In the data rows, 128 means zero.
Some points, one per row:
44 119 176 115 219 128 192 202
154 153 160 111 157 109 122 112
124 143 120 129 132 122 108 129
177 126 115 66 91 109 55 74
61 115 165 135 213 132 137 142
170 136 135 141 54 156 100 58
110 146 135 141 194 144 149 220
69 111 97 211 43 172 191 179
161 141 162 49 194 122 114 53
91 141 192 99 205 117 158 180
168 124 67 145 21 132 118 109
103 78 111 118 0 108 141 163
146 153 140 66 207 113 105 90
138 90 71 140 0 142 136 136
70 142 172 114 192 158 146 150
181 126 72 104 23 132 82 72
155 136 93 164 57 115 137 88
161 140 174 94 230 93 85 60
116 161 147 88 244 117 127 120
165 96 125 104 96 112 74 72
102 110 90 214 26 145 177 155
197 161 140 94 118 117 87 89
96 72 88 181 0 143 168 176
193 145 141 76 163 109 103 89
132 145 118 108 155 126 100 115
135 69 74 100 0 137 116 126
165 155 87 88 101 131 88 124
73 121 146 188 113 162 175 188
68 127 134 143 148 158 189 204
121 141 158 95 117 118 106 139
184 105 116 50 99 109 82 70
86 117 151 91 207 131 101 155
209 163 136 87 165 138 71 90
84 144 152 126 207 121 204 228
82 81 122 173 30 146 183 195
134 138 186 119 238 112 153 136
203 130 94 116 40 141 92 88
145 117 86 163 35 150 125 147
56 156 156 142 208 120 166 182
12 more points follow, each with its number after it:
109 82 51 187 0 131 127 184 0
138 111 140 122 122 106 119 105 1
117 81 60 167 0 112 136 152 2
98 143 178 126 184 132 156 177 3
28 71 149 180 124 136 185 211 4
173 134 129 118 64 123 132 146 5
75 86 110 161 77 130 162 205 6
193 124 120 144 52 130 80 73 7
136 126 108 142 101 137 138 125 8
64 128 153 118 176 128 167 197 9
159 139 117 89 142 102 87 79 10
28 138 134 209 164 128 199 225 11
Which of these numbered points is nearest to each point below, ignoring the 2 directions in which the first points spread most? Its number follows each.
51 131 156 193 171 162 169 196 > 7
218 102 97 113 8 103 71 36 > 1
97 61 92 176 0 160 169 204 > 6
162 101 95 134 29 112 108 79 > 1
162 122 131 111 121 86 114 55 > 1
31 79 150 157 95 142 141 169 > 4
183 127 102 136 18 139 94 102 > 3
54 140 150 131 170 145 190 197 > 9
171 131 153 74 153 135 105 106 > 3
109 149 160 121 229 141 121 186 > 0
163 180 168 73 251 122 107 72 > 8
89 75 127 146 119 124 130 137 > 4
12 91 189 140 149 144 203 197 > 4
46 53 94 191 44 156 195 198 > 4
141 110 107 183 48 155 135 106 > 7
86 135 190 103 255 107 166 149 > 1
141 129 120 142 139 145 152 106 > 8
38 119 124 160 153 146 172 200 > 10
88 126 145 106 215 81 154 156 > 2
191 134 108 114 70 105 114 140 > 5
123 140 141 113 134 125 159 178 > 5
131 87 125 144 93 140 104 110 > 4
215 144 119 67 111 100 30 25 > 10
124 188 160 103 192 118 147 168 > 5
65 140 192 135 211 129 145 190 > 3
121 148 172 90 211 135 159 148 > 3
246 116 104 77 57 97 85 52 > 5
197 90 57 126 13 105 84 73 > 2
193 176 137 110 166 133 73 76 > 7
153 181 132 127 231 95 106 90 > 11
92 108 107 193 82 144 192 172 > 8
142 122 81 121 90 127 111 119 > 10
52 131 132 162 149 140 173 211 > 10
88 170 150 154 228 112 162 167 > 11
40 123 146 166 182 135 196 207 > 10
75 128 150 107 223 85 193 211 > 2
135 167 143 142 177 113 116 129 > 11
74 162 191 150 231 142 168 222 > 3
49 101 152 194 62 174 176 221 > 3
186 127 120 126 39 120 101 80 > 3
44 94 176 160 178 117 200 202 > 1
79 116 102 163 143 112 155 181 > 2
59 102 130 136 97 146 192 172 > 9
104 90 158 148 85 130 123 119 > 4
77 54 83 183 0 129 178 200 > 6
79 73 116 147 88 99 162 166 > 2
174 177 137 82 255 128 122 55 > 8
70 118 123 161 124 112 209 234 > 2
139 117 85 172 23 143 144 118 > 8
162 121 147 108 191 106 103 75 > 1
108 112 106 141 100 112 187 213 > 5
